One vector is turned by the same rotation once a step. Each row is the vector after some number of steps, and that number follows the row.
The counts run from 0 to 135.
[+0.27,+0.91,+4.51,+2.63,-0.40,+2.10,+1.59,+2.26,-3.60,+2.99,+3.09,+1.47,+2.07,-0.62,-2.00,+1.85,+2.69,-2.97,-3.57,+2.44,-0.85,-0.28,-5.36,+2.33,+1.20,-0.61,+1.32,-2.41,-1.44,+1.07,-1.77,-0.53,-0.89,-1.83,+1.87,-0.81,+1.33,+1.32,-0.02,+0.62,+2.14,+0.70]
37
[+2.37,-1.91,+2.60,-0.31,+0.72,-0.20,-2.29,+0.21,+1.17,+0.48,+0.31,-2.83,+3.01,-1.55,+1.44,+1.28,+2.97,+2.56,-0.06,-3.57,-0.51,+0.55,-4.93,+1.65,-3.05,-0.75,+0.75,+2.55,+3.90,+1.64,+0.81,-3.39,-3.98,+1.42,+1.84,+1.35,-1.00,-0.11,+1.10,+2.69,+3.67,+2.13]
46
[-0.66,-0.26,-2.34,-3.23,-0.26,-2.97,-0.65,-0.87,-0.10,-1.73,+2.43,-1.56,+0.13,-0.12,-2.78,-2.04,+0.29,-3.27,+1.91,-0.97,-0.90,+1.54,+0.51,+0.36,-0.12,-4.49,+2.38,-5.35,-1.35,-1.94,-0.06,+4.50,-2.38,-1.50,+3.22,+2.46,+0.73,-1.18,+0.42,-2.01,+0.78,+2.82]
24
[+0.76,-1.16,-0.88,-0.23,+2.45,+0.41,-0.95,+2.50,-2.04,+0.59,+1.36,+2.27,+0.55,-0.64,+0.51,+0.08,-0.60,-3.66,-6.67,-0.39,+0.95,+1.19,-3.23,+2.77,-1.20,+1.33,-0.88,-6.48,-0.97,+0.84,-1.45,-0.89,-3.61,-2.20,+1.89,+1.57,+0.15,+1.29,+1.47,-0.43,+2.40,+1.40]
34
[+0.04,-3.61,-0.07,+0.21,-0.83,-0.32,+1.66,+3.36,+4.24,-0.96,+5.18,+0.72,+1.62,+1.13,+1.83,+0.15,+2.03,-4.24,-4.17,-0.85,+4.23,+0.31,-0.86,+3.69,-3.15,+0.49,-1.04,-2.18,+0.63,-1.19,-0.42,-1.56,-2.39,+1.12,+2.84,+0.72,-1.26,+1.50,+2.05,+0.55,+1.53,+1.27]
132
[+1.30,+3.58,+1.38,+2.50,-3.69,-1.77,+1.50,+1.22,-2.83,+0.51,+0.90,-0.02,+1.16,+0.52,-1.90,+6.05,-0.38,-0.94,-2.19,+0.71,+0.41,-1.12,+0.21,+1.31,+0.01,+1.18,-0.18,-1.88,-4.14,-6.10,-0.62,+0.06,+0.27,+1.11,-2.13,-1.69,-0.26,+3.77,-2.23,+0.80,-2.28,+0.56]
0
[-2.74,-0.80,+0.32,+0.24,-4.90,-0.10,-0.88,+4.35,+0.29,-0.30,+1.96,+0.98,-1.19,+0.84,-1.38,+1.08,-0.56,-1.15,+0.29,+2.55,-3.02,-2.54,-1.94,+0.35,-1.18,-1.33,+0.50,-4.60,-1.83,-3.18,+1.92,+2.36,-3.27,-4.77,+0.59,-1.02,+2.62,-0.64,-0.34,-1.49,-0.70,+2.24]
124
[-0.62,+2.23,+0.23,+0.22,+0.33,-0.46,-1.28,+0.51,+1.78,-0.80,-2.49,-1.91,+1.48,-3.81,+1.30,+3.57,+0.85,+0.17,+4.97,-2.11,-2.53,+2.34,-1.42,+0.80,+0.73,-2.99,-0.49,+2.39,-0.43,+4.06,+1.54,-2.03,-2.17,-0.30,+2.46,+0.70,+0.53,+3.00,+0.61,+1.45,+0.74,+6.23]
50
[+0.11,-0.77,+1.92,-3.95,+0.19,-1.10,-2.91,+0.10,-1.89,-2.30,+0.76,+1.34,-1.83,-2.66,-6.06,+1.62,+1.67,+2.86,+2.05,-2.89,-2.46,-2.92,-1.99,+0.30,+1.03,-2.31,+3.10,-1.15,-1.02,-2.62,-0.05,+0.86,+2.41,+1.74,-1.22,-1.35,+0.87,-3.20,+1.02,+0.12,-0.51,-1.64]
112
[+0.43,+0.47,-1.23,+1.92,-2.72,-0.29,+1.25,+5.49,+4.68,+0.39,+2.40,-0.53,+1.33,+3.51,-2.45,-2.90,-0.07,-2.48,-2.03,-0.01,+0.09,+2.26,-0.56,+0.12,-1.62,-1.27,+1.57,-3.59,-0.91,-2.19,-0.08,+3.65,-2.08,+0.22,+2.10,+0.41,+2.92,+1.11,+1.33,-0.08,-1.12,+3.12]
127
[-0.91,+6.17,+0.47,-0.02,+2.46,+3.12,+1.12,-0.70,+0.11,-0.89,-2.13,+2.64,+1.61,-0.34,-1.68,-2.46,+2.78,-0.75,+2.08,-2.54,+3.86,+3.60,-0.74,-2.33,-3.99,+1.33,+1.34,+2.45,-1.46,+1.16,+3.08,+0.22,+0.97,+2.35,+0.32,-2.77,+1.21,-3.31,+2.10,+0.11,+0.41,-1.37]
78
[+5.67,+1.83,-0.77,-2.00,+1.53,-4.25,+1.66,-0.21,-0.49,-0.82,-3.00,-0.97,+1.36,+0.78,+0.64,+0.85,-1.87,-1.09,-0.08,+2.28,-2.84,+3.83,+2.63,-0.75,+1.99,-1.60,+1.06,-0.25,-0.03,+1.00,-0.01,+5.48,+0.39,-3.42,+3.94,-1.64,-0.99,+2.62,+1.79,+0.25,+1.80,+0.52]
62
[-1.00,+1.18,-2.13,+2.44,-3.30,+0.14,+0.04,+4.11,+3.76,-1.39,+1.05,+0.57,+0.67,+1.72,-2.00,-0.71,-0.29,-3.08,-0.85,+0.47,+0.34,+2.41,-1.12,+0.37,-1.72,-1.61,+0.40,-5.22,-2.02,-2.50,+0.99,+3.92,-2.43,-1.28,+1.46,+0.93,+2.98,+0.78,+1.39,+0.21,-1.67,+3.90]
126
[-2.10,-2.28,-1.79,-1.90,-1.98,-1.42,-3.39,+3.52,-0.80,+0.83,-1.30,+1.61,-1.32,+1.02,-4.44,-0.90,-1.53,+2.57,+1.28,+0.81,-0.70,-4.79,-0.65,+0.43,-1.44,+2.22,+1.59,-1.82,-0.38,-0.03,+1.38,+0.98,-3.27,+2.28,-0.30,+1.12,+3.91,-5.47,+0.17,-1.82,-0.61,-1.05]
118
[+0.48,+3.90,-0.10,+1.99,-3.84,-1.57,+2.69,+2.42,-0.44,-0.57,+0.46,+1.04,+0.73,+0.50,-2.23,+5.57,-0.53,-1.26,-2.01,-1.06,+0.37,+1.76,+0.45,+1.57,+0.09,+0.46,+0.77,-1.35,-3.65,-5.40,-0.59,-1.58,+1.21,+1.42,-1.31,-2.33,-1.13,+3.77,-0.35,+1.72,-3.70,+0.57]
1
[-2.14,-1.46,-2.82,+2.20,+1.00,-0.86,-0.96,+2.28,+0.57,-1.72,+2.02,+5.22,-2.63,-0.46,-1.96,-2.44,-1.60,-1.20,-1.20,+2.05,-0.96,+1.58,-1.96,+2.54,+2.11,-0.45,+0.47,-4.86,-1.12,-2.00,+0.25,+2.29,-1.63,+1.34,+1.47,+0.86,-0.87,+0.83,+0.69,-3.90,-0.97,+4.40]
28
[-2.18,+1.41,+2.89,+4.10,-0.34,+3.18,+2.24,+2.75,-2.93,+1.97,+1.46,+2.54,+2.03,-1.90,-2.11,+2.40,+1.23,-2.12,-2.83,+1.84,-1.16,+1.91,-5.09,+2.70,+0.80,-0.23,+0.56,-2.46,-0.82,+1.46,-1.19,-2.22,-0.46,-2.33,+1.48,-0.56,+0.22,+2.26,+0.61,+1.20,+0.76,+1.61]
38
[-1.47,+4.94,+0.95,-0.52,+2.11,+2.09,+2.00,+0.59,-0.50,+1.48,-2.01,+0.50,+1.85,+1.22,-1.40,-3.10,+1.82,+0.59,+2.34,-1.15,+2.68,+0.91,+0.53,-3.34,-3.13,+2.02,+1.78,+3.70,-0.93,+1.08,+2.41,-0.17,-0.19,+2.65,+0.84,-2.21,+1.94,-3.96,+0.85,-0.90,+2.13,-1.42]
79
[+3.65,+1.48,-2.53,-1.02,+0.38,-4.89,+0.74,-1.27,-1.30,-1.64,-3.30,-0.83,+1.25,-0.02,+1.35,+3.24,-1.47,-2.86,+1.56,+2.45,-1.50,+3.09,+3.54,+0.53,+1.54,-1.11,-1.01,-0.81,-0.81,+2.15,+0.85,+4.09,-1.26,-4.18,+3.65,-0.07,-1.79,+2.20,+0.69,+0.72,+1.03,+1.21]
61
[-2.56,+1.04,+0.34,-2.81,-3.36,+0.95,-2.25,-0.97,+2.00,-3.22,+0.96,+0.38,+0.80,-3.83,-2.84,+4.89,+1.36,-2.01,+2.51,-4.02,+1.24,-0.82,+1.61,+1.84,+0.51,-1.56,+0.99,-2.33,+0.39,+0.59,-1.52,-1.00,+1.98,-0.56,+2.58,-0.30,+0.39,+0.26,+0.05,+4.76,-3.55,-1.25]
12
[+1.13,+3.02,+0.27,+2.32,-0.69,-0.93,-0.53,+2.26,+2.00,+3.04,-0.04,+1.25,-1.00,+2.62,+1.46,-0.17,-2.79,+2.50,-0.98,+1.05,-0.46,-2.02,+4.31,+0.36,+1.55,+2.17,-4.33,+1.56,-2.75,-2.97,+0.98,-1.92,-1.56,+4.08,+2.51,-0.50,-0.69,+0.74,-4.23,-1.18,-3.78,+2.78]
92
[+4.23,+0.74,+2.15,+1.74,+0.46,-2.18,+0.49,+0.07,-1.15,-2.06,-2.30,+3.38,+0.56,+0.39,-0.95,-0.48,-2.19,+1.43,-1.01,+5.90,-1.99,+0.05,+1.25,+0.21,+3.42,-0.25,+0.80,+0.80,+0.83,-0.50,+0.71,+5.53,+2.06,-2.46,+2.24,-2.72,-2.69,+2.04,+0.42,-1.25,+2.62,-0.64]
64
[+0.91,-0.22,-2.00,-4.72,+2.29,-0.98,-1.39,-0.88,-2.27,-2.11,+0.56,+0.02,+0.69,-1.40,-5.38,+3.72,+1.03,+0.55,+1.67,-5.64,-1.12,+0.89,+1.33,+1.79,+2.31,-1.59,+1.55,-3.01,-0.17,-2.69,-2.23,-2.96,+2.20,+0.99,-0.32,+0.80,+0.93,-2.41,+1.31,+2.03,-0.44,-0.97]
110
[+3.28,+1.11,-0.27,+4.70,+1.00,-0.92,+0.94,-0.29,-1.01,-3.64,-1.91,+5.42,+0.55,+0.13,-0.70,+0.49,-1.45,+0.42,-0.53,+5.28,+0.14,+0.78,+2.67,+1.21,+3.50,+0.91,+0.03,-0.09,+1.42,-0.62,+0.97,+4.94,+2.04,-1.69,+1.68,-1.97,-3.45,+1.46,+0.56,-0.48,+1.42,-0.52]
65
[-0.10,-1.50,-0.62,-0.93,-0.21,-0.94,-1.75,-1.53,-3.27,-2.73,-0.37,-0.46,+1.59,-1.27,-5.70,+2.86,+1.55,+1.27,+0.34,-2.78,+1.84,-4.37,+4.05,+1.80,+0.76,-1.39,-0.34,-2.09,-0.39,-1.46,-1.92,-3.64,+1.76,+1.22,-0.23,+1.68,-1.24,-2.62,-1.14,+0.39,+1.79,-4.58]
108
[+1.80,+2.86,+0.55,-1.54,-1.69,-0.77,+2.10,+0.59,-2.00,+0.38,-0.62,-1.83,+0.13,-0.76,+0.40,+3.62,-1.43,-0.87,-2.59,-0.96,+0.20,-0.62,+5.42,+1.03,+1.41,-1.10,-5.04,-3.13,-3.61,-1.82,-2.14,-2.46,+1.55,-1.39,+2.23,-0.94,-0.53,+2.88,-1.58,+1.47,-3.32,-1.02]
98
[+1.65,-0.05,+0.46,+1.36,+3.50,+0.51,+0.10,+0.34,-1.38,-2.91,-2.19,+4.75,+1.17,+0.87,+0.24,-0.16,-0.88,-0.82,-1.90,+1.41,+1.30,-2.52,+3.70,-0.05,+1.01,+2.24,-1.58,-0.88,+1.20,+1.36,+0.52,-1.07,+0.98,-3.45,+1.06,-2.89,-1.33,-2.08,+1.03,-0.99,+6.33,-4.65]
70
[+2.63,+0.38,-2.09,+0.44,-0.31,-3.89,-0.37,-1.80,-1.70,-1.56,-3.27,-0.61,+1.38,-1.00,+2.18,+3.24,-0.88,-2.35,+1.70,+4.17,-0.60,-0.04,+3.58,+1.24,+1.53,-0.87,-2.36,-0.94,-0.94,+2.01,+0.91,+3.05,-2.23,-4.13,+3.39,+0.37,-2.39,+1.56,-0.60,+0.24,+1.31,+0.80]
60
[-0.19,-2.82,+0.97,+3.12,-3.07,+0.41,+1.37,+6.54,+3.42,+1.67,+3.28,+2.29,+0.80,+3.13,-2.17,-1.78,-2.66,-0.33,-3.27,+2.89,-0.18,-2.49,-0.62,+1.41,+0.32,+0.41,-0.12,-1.57,+1.21,-1.79,-0.89,-0.04,-1.84,+1.25,+1.67,-0.39,+0.87,+0.34,+0.63,-1.76,+1.57,+2.59]
129
[+0.80,+5.93,+0.54,-0.58,-0.08,-0.94,-1.47,+1.08,+3.23,-0.97,-1.55,-1.83,-0.83,+0.94,+1.72,-2.85,-0.82,+2.62,-0.24,-2.96,-0.07,+0.75,+0.82,-3.26,-1.76,-0.13,-0.51,+0.21,-3.84,-3.47,+2.62,+2.57,-1.84,+1.98,+1.86,-1.07,+0.54,+1.08,-2.53,-0.45,-2.85,+3.63]
89
[+3.59,+2.00,+3.54,-0.94,-3.01,-1.19,+1.47,-0.63,-1.59,-0.42,-0.35,-0.89,-0.32,-0.69,-3.89,+0.44,+0.17,+3.22,-3.90,+0.05,+1.65,-1.35,+1.30,+0.67,-0.04,-1.72,-0.75,-1.10,-0.89,-2.69,-2.94,+3.00,+4.85,+3.15,+2.66,-1.61,-1.77,+2.42,-0.33,+0.79,-2.38,-2.84]
101
[+1.58,+5.45,+2.14,+0.45,-0.86,-1.36,-0.49,+1.72,+3.64,+1.16,-0.86,-1.94,-0.29,+2.14,+0.60,-3.67,-0.43,+2.59,-1.15,-1.33,+0.35,-1.85,+1.78,-3.27,-0.33,+0.03,-0.45,+1.19,-3.52,-3.10,+1.99,+2.17,-1.67,+4.26,+1.98,-0.54,+0.91,+0.82,-3.74,-0.69,-2.91,+2.92]
90
[-2.11,+4.11,+1.12,-0.56,+1.19,+2.40,+0.99,+0.59,-1.90,+2.52,-2.13,+0.94,+1.90,+1.71,-1.73,-2.56,-0.15,+1.75,+2.28,-0.24,+1.90,-1.64,+0.88,-3.14,-2.28,+3.06,+0.75,+3.55,+0.32,+0.27,+2.29,-2.45,-1.16,+2.15,+0.59,-2.34,+2.03,-4.89,-0.08,-2.09,+2.70,-1.19]
80
[-2.75,-2.51,-4.42,-2.20,-1.98,-0.95,-1.52,-1.69,+1.50,-0.07,+1.07,+0.99,-0.55,-0.03,-3.96,-0.76,-0.51,-0.23,+4.09,-1.27,+2.14,+0.70,+1.59,+1.77,-1.72,-0.28,+0.98,-1.55,+3.62,+0.12,-0.45,+1.21,-1.20,+4.57,+3.73,+2.83,-0.09,-3.62,+0.36,+0.61,-3.27,+0.98]
18
[+1.40,+0.19,+1.89,+1.61,+0.01,-1.94,-3.32,+0.82,+1.65,-0.30,-2.77,-1.95,+1.61,-2.52,+0.30,-0.73,-1.14,+3.41,+3.55,+3.17,-0.19,-3.17,-1.02,+0.09,+0.85,-1.36,-0.76,+4.35,+1.01,+4.60,+0.84,+3.89,-1.04,+3.46,+2.34,+0.64,+0.63,+1.35,-1.11,-0.52,+0.78,+3.85]
53
[+2.43,+0.84,-0.31,-2.47,-0.50,-3.11,+0.63,+1.14,+2.24,+0.76,-0.04,+0.06,-2.66,+1.32,+4.97,+0.27,-1.11,+2.21,-4.46,-2.25,+0.80,-0.36,+2.78,+1.31,-1.58,+2.09,-4.74,-0.07,-1.52,-2.88,+1.16,-1.44,-1.55,+3.69,+2.84,-0.86,-3.01,+1.27,-1.15,+0.60,-4.33,+0.55]
94
[-1.76,+6.50,+1.09,-0.46,-1.40,+0.94,-0.51,+0.36,+0.61,-0.19,-1.40,-0.27,-0.38,-0.65,+2.33,+0.67,-1.24,+1.57,+2.29,-1.68,-2.42,-0.53,+0.80,-2.45,-0.16,-0.23,-2.34,+0.17,-3.69,-4.73,+4.33,-2.34,-3.10,-1.97,+0.65,-2.08,+0.09,-0.49,-2.64,-1.31,-1.21,+4.66]
87
[+0.40,-0.73,+4.08,+2.07,-1.13,+0.18,-2.84,-0.75,+0.02,-0.48,+0.32,-2.94,+3.33,-2.83,+0.77,+3.28,+4.44,+0.16,+4.20,+0.26,-1.47,-2.94,-2.78,+1.20,+0.00,-2.80,-0.83,+2.71,+1.09,+1.79,+1.18,-1.91,-3.21,-0.36,+1.49,+1.03,-0.56,+0.35,-1.66,+1.27,+2.98,+2.67]
48
[-1.64,-3.10,-1.07,+0.27,+1.46,-2.67,+0.72,+2.68,+1.57,+0.20,+2.85,+3.19,-2.09,+2.18,-0.42,-3.92,+2.46,-3.00,-3.38,+1.48,+1.05,+1.09,-1.65,+2.03,-0.20,-0.47,+2.62,-3.07,-3.20,+0.79,-0.45,+2.13,-2.79,+2.60,+2.23,+0.61,-0.57,+0.01,+1.07,-3.08,+1.18,+0.78]
30
[+3.10,+1.03,-2.04,+4.49,+1.77,-1.21,+1.44,-0.29,+0.91,-3.38,-2.32,+6.09,-0.19,+1.11,-0.57,+0.19,+0.34,-1.65,-0.37,+2.78,+0.99,+3.62,+3.69,+1.79,+2.53,+1.08,-0.41,+0.22,-0.09,+0.63,+1.22,+3.25,+1.46,-0.30,+2.19,-1.91,-3.84,+0.82,+1.79,-0.47,+0.87,-0.98]
66
[-1.46,-1.17,+1.47,-2.79,-4.35,-1.81,-0.34,+3.90,+0.28,+2.21,+2.67,-0.14,-1.28,+1.94,-1.18,+0.98,+0.41,-1.65,+0.73,+1.43,-3.54,-2.19,-2.86,-0.18,-1.63,-1.36,+1.58,-3.57,-1.36,-3.17,+2.00,+2.67,-3.95,-3.65,+1.03,-1.57,+3.36,-2.65,+0.33,+0.05,-0.37,+0.61]
123
[-2.47,+1.02,+0.94,-4.71,-2.68,+0.24,-0.66,+0.32,+3.17,-2.08,+0.68,-0.68,+0.17,-3.21,-3.79,+2.27,+0.88,-1.35,+3.31,-4.68,-0.09,+0.42,+0.88,+0.75,-0.04,-3.14,+2.61,-0.27,+0.15,+1.68,-2.04,+0.42,+2.47,+1.33,+3.00,-0.81,+2.37,-0.77,+1.21,+4.39,-3.54,-0.82]
13
[-4.09,+1.14,-3.81,-1.05,-0.10,-0.89,-1.65,+1.96,+0.99,-2.22,-1.49,+2.61,-1.86,-0.97,-5.97,+0.83,+1.32,-0.75,+4.38,-2.25,-0.35,+0.80,-0.11,+0.71,+0.86,+0.01,+2.36,-1.52,-2.55,+0.45,+1.22,+0.06,+0.36,+3.21,-0.95,+0.77,+2.85,-3.20,+1.52,-0.17,-3.09,+0.42]
115
[+1.13,+1.69,-0.75,+0.41,-0.48,-1.53,+0.50,+2.12,+2.36,+1.55,-0.14,+1.40,-1.91,+1.81,+3.60,+0.54,-2.75,+2.02,-2.80,-0.98,-0.48,-0.51,+3.87,+1.03,-0.02,+2.31,-5.13,+0.57,-1.38,-3.34,+0.90,-2.61,-1.94,+3.78,+2.00,-0.53,-2.13,+1.22,-2.29,+0.08,-4.48,+1.95]
93
[+1.48,+1.74,+2.57,+2.29,-2.54,-0.24,+2.07,-0.09,-1.34,-0.15,+0.15,+0.06,-0.21,-0.57,-5.35,+0.79,+0.46,+2.91,-2.08,+1.32,+1.15,-2.28,+2.20,+2.33,+1.25,-1.26,-1.30,-0.28,-1.26,-2.71,-3.11,+1.00,+5.46,+3.60,+2.03,-1.44,-2.94,+1.85,-1.66,+0.46,-2.76,-3.09]
102
[+2.51,-2.91,+0.17,-3.05,-1.16,-5.45,-0.57,-0.29,-1.18,+0.23,-2.74,-0.48,-1.09,-0.29,+3.79,+1.82,-0.38,+1.49,+0.89,+4.36,-1.12,-3.04,+1.19,+0.89,-0.76,-0.15,-0.99,+2.41,+0.33,+2.71,+1.87,+3.37,-3.46,-1.71,+3.48,-1.06,-3.20,+0.01,+0.32,-1.15,+1.55,-0.42]
58
[+0.84,-0.14,-0.54,+2.98,+0.23,-2.18,-3.10,-0.07,+0.94,+0.12,-2.95,-0.62,+1.37,-1.73,+0.58,+1.39,-1.17,+1.48,+4.34,+4.38,+0.23,-2.30,+1.41,+1.05,+1.76,+0.16,-2.16,+3.76,+1.29,+4.03,+1.26,+1.93,-1.90,+3.80,+2.90,+1.63,+0.26,+1.04,-1.64,-0.44,-0.88,+4.54]
54
[-3.88,-0.82,-0.34,-0.92,-4.08,+1.11,-3.05,+0.11,+0.72,-1.09,-0.62,+1.36,+0.05,-3.18,-5.61,-0.27,-3.35,+2.54,+3.44,+0.31,+1.05,-3.41,+1.51,+0.31,+0.29,-0.99,+0.74,-1.25,+3.57,+0.95,-1.47,+1.32,+1.03,+2.83,+2.83,+0.91,+1.34,-2.40,-0.18,+0.04,-2.76,+0.42]
16
[+0.88,-1.72,+0.54,-3.30,-1.43,-1.48,-0.21,+1.57,+2.59,+0.15,+1.63,-0.61,+0.87,+0.69,-2.37,+4.04,-0.49,-0.03,-2.55,-5.88,+1.08,-0.90,+1.98,+1.28,+0.38,+1.95,+2.31,+0.20,+2.10,-1.49,-2.50,-3.58,-0.22,+2.43,+1.72,-0.70,+0.55,-0.34,+0.51,+5.11,-0.52,-2.84]
8
[-1.98,-3.11,-0.12,+0.29,+1.19,-1.74,+1.42,+3.82,+0.14,+1.75,+2.53,+3.35,-1.55,+2.70,-1.18,-3.32,+1.77,-3.82,-3.89,+2.71,+0.58,-2.13,-0.87,+2.07,+1.51,+0.30,+1.81,-2.57,-3.40,+1.69,-1.11,+0.40,-3.21,+1.66,+1.99,+0.63,+0.17,-0.72,-0.43,-3.71,+2.76,-0.17]
31
[+1.88,+3.14,+5.38,-1.87,+4.41,+1.84,+1.72,-0.76,-3.04,+0.67,+1.60,+3.46,+1.79,-0.48,-0.77,+0.62,+2.06,-1.07,+0.69,-0.54,-0.64,+1.19,+0.21,-1.67,+0.90,+0.55,+1.23,+1.53,+0.14,-0.61,+1.43,-0.06,+3.34,-1.19,+1.05,-4.20,+2.07,-3.15,+1.33,+0.46,+3.74,-2.87]
74
[-0.59,+6.70,-0.26,-0.12,-0.81,+0.15,-0.94,+0.70,+2.22,-1.44,-1.50,-0.87,-0.84,-0.69,+1.45,-0.87,-1.10,+1.97,+0.69,-3.37,-1.84,+0.97,+0.43,-2.43,-1.83,+0.03,-1.73,-0.55,-4.16,-4.32,+3.95,-0.19,-2.59,-0.78,+0.80,-1.69,+0.18,+1.34,-2.21,-0.37,-2.49,+4.66]
88
